One vector is turned by the same rotation once a tick. Each row is the vector after some number of ticks, and that number follows the row.
The counts run from 0 to 343.
[117 126 162 113 127 137 190 151 172 106 167 143 128  98 150 112  89 108
 104 168 117 127 160 152 156 114 130 137  87  96 125  87 147  84 134 174
 109 116]  80
[112 114 112 131 132 172 106 130 134 100 167 151 145 115 146  86  83 116
 153 158 172  86 151 123 162 106 161 135  73 121 105 112 127  98 105 153
 130 117]  112
[148 144 103 164 148 140 134 109 126  86 103 141  85 114 129  77  73 133
 123 140 142 109 151 168 133 101 110 138  96 128 152 106 123  87 113 115
  62 184]  161
[162 134 131 158 144 123 135  92 123 119 148 135  88 132 129  82  89 118
 129 150 108 142 121 178 135 177 124 134  94 119 150 107 141  93 143  95
  75 152]  339
[165 131 104 147 137 142 110  82 109 107 120 110  94 144 103  95  68 136
 128 142 111 150 111 136 101 122 109 133  99 170 167  95 133 113 124 136
  47 161]  168
[185 106 116 167 126 189  61 100 112 123 135 122 133 135 137  84 112 116
 127 100 127 119 111 133 157 130 126 112 102 173 146 136 124 128 115 123
  99 153]  158
[110 149  88 145 154 145  95  78 127 102 138 178 111 127 144 111 101 112
 137 135 159 132 156 144 183 127 124 121  94 163 143  82 122 112 152 115
  80 153]  341
[114 126 140 139 102 122  95 124 152 153 177 121 142  82  74  96  99 143
 136 176  98 137 141 131 118 107 145 105 107 133 141 138 172 128 135 177
 102 101]  249
[153 126 173 108 108 138 153 115 146 123 132 158 148  82 146 137 111 102
 102 152  92 165 147 157 157 107 102 107 120 133 163 111 150 124 166 158
  81 145]  214
[146 110 153 118 125 155 137  92 144 127 210  91 115 112 140 103 109 175
 100 163 128 108 154 124 151  79 144 103 101 136 104 136 158 131 157 120
 109 132]  281
[142 142 141 113 127 155 152 124 175 127 181 129  90  96 124 105  62 147
 112 161 120  93 128 101 119  86 151 157  95 132 110 102 134 121 103 188
 116 109]  266
[148  91 131 104 126 153 109  97 120 107 179 102 152 137 123  95  61 148
 153 166 154 100 173 114 123 109 147 139  96 132 100 105 140 119 137 151
 107 122]  119
[137 102 111 157 136 137 103  96 108 102 164  81  96 134  97  73  72 177
 123 131 146 132 139 130  95 131 127 105  95 127 115 103 145 106  94 124
  86 136]  137
[150 109 103 133 129 168 100  76  89  97 140 151 127 138 137 101  79 137
 160 148 155 125 168 138 149 100 123 118  92 158 132 106 120 115 128  86
  86 172]  156
[121 133 169 102 114 156 159 116 134 128 146 179 140  87 143 148  77 104
 117 167 117 172 153 129 130 121 127  99 113 130 102  63 142 125 116 169
  91 106]  223
[174 134 117 124 134 173  92  61 109 160 154 154 108 109 110 130  84 102
 118 141 127 152 116 125 140 116 126 111 102 189 153 118 127 156 124 114
  92 132]  15
[119 129 113 152 111 152  97 114 120 111 135 157 128 109 120 122 135 112
  96  98 134 195 137 149 150 113 107  57 118 157 143 102 148 122 115 128
  78 153]  188
[139 111 112 143 138 126 150  91 106  96 181  98 104 143  93 113  94 166
  97 138 140 135 152 146 130 106  97 134  88 159 125 119 148 120 145 112
  60 166]  317
[158  97 125 153 138 157 164 126 108  99 153  84 116 124 108  68  65 135
 116 126 145 141 134 173 128 130 121 146  88 125 130 149 137  88 102 105
  92 141]  308
[164  71 131 136 134 180 150 107 103  97 170 125 135 122 143  89  87 106
 107 105 177 132 141 152 162 117 107 127  98 143 109 130 132 113 129  95
 107 143]  313
[140 125 111 153 130 157  76 101 116 123 138 139  96 123  98 113  86 126
  88  89 125 182 108 124 106 147 108  98 114 166 142  85 124 124 111 140
  70 138]  181
[122 117 136 126 124 156 116 141 126 152 159 137 146  96  99 107  73  86
 150 156 123 167 121 133 134 163 155 127  86 146 147 102 159 108 112 183
 108  71]  69
[182 115 162 106 126 161 161  84 115 147 165 144 125 104 127 130  92 106
  93 137  92 172 106 143 155 110 118 129 109 176 157 110 133 146 157 133
  80 141]  29
[106 121 148 138 108 145 151 147 141 142 150 168 135  71  97 107 107  89
 137 162 122 155 139 177 156 154 143 114  90 106 152 130 167  78 110 147
 110 104]  62
[128 131  94 139 130 189  81  97  97 145 141 172 108  83 132 114 123 107
 113 107 148 161 116 140 158 105 129  86 104 190 141 138 126 121  97 112
  96 152]  9
[177  96 153 136 130 147 131 105 155 139 176  96 135 114 147  79  83 154
 133 177 113  80 150 145 157 130 158 134 101 106 124 123 154 109 158 132
 107 112]  110
[149  90 121 153 126 167 127 131 111 101 185 103 145 109 114  60 125 122
 125 107 149 115 153 171 168  91 122 130  84 148 146 174 152  96 126 120
 112 159]  300
[143 105 143 114 141 143  97 106 160 136 213 117 129 115 145 119 110 149
 121 162 121 111 136 111 155 123 174  94  94 123  95 107 163 138 164 160
 118  99]  96
[117 135 154 127 123 141 142 154 175 121 179 134 136  88 132 116 120 104
  99 138 103 113 125 145 191 111 134 127 109 135 157 118 155 102 159 197
 103 114]  72
[192  87 106 127 142 185 109 122  98 111 178 103 145 130 133  95 102 123
 107  86 161 106 101 124 174 106 129 150  92 170 130 134 133 123 114 146
 117 135]  306
[186 113 157 112 116 156 117 110 145 149 120 162 152  99 164 128  94  81
 118 141  83 160 109 140 165 136 128 111 130 147 166  97 133 134 152 154
  88 119]  208
[ 90 113 134 127 111 134 123 135 132 140 176 129 165 100  72 125  83 109
 135 178 111 168 158 150 132 138 125 120  85 142 145 120 168 106 134 173
  97  91]  70
[132 146 122 134 124 140 131 122 119 147 157 147 114 109  77 127  84 111
  86 121 105 195  85 132 120 144 113 111  89 172 156 105 148 121 118 165
  69 121]  33
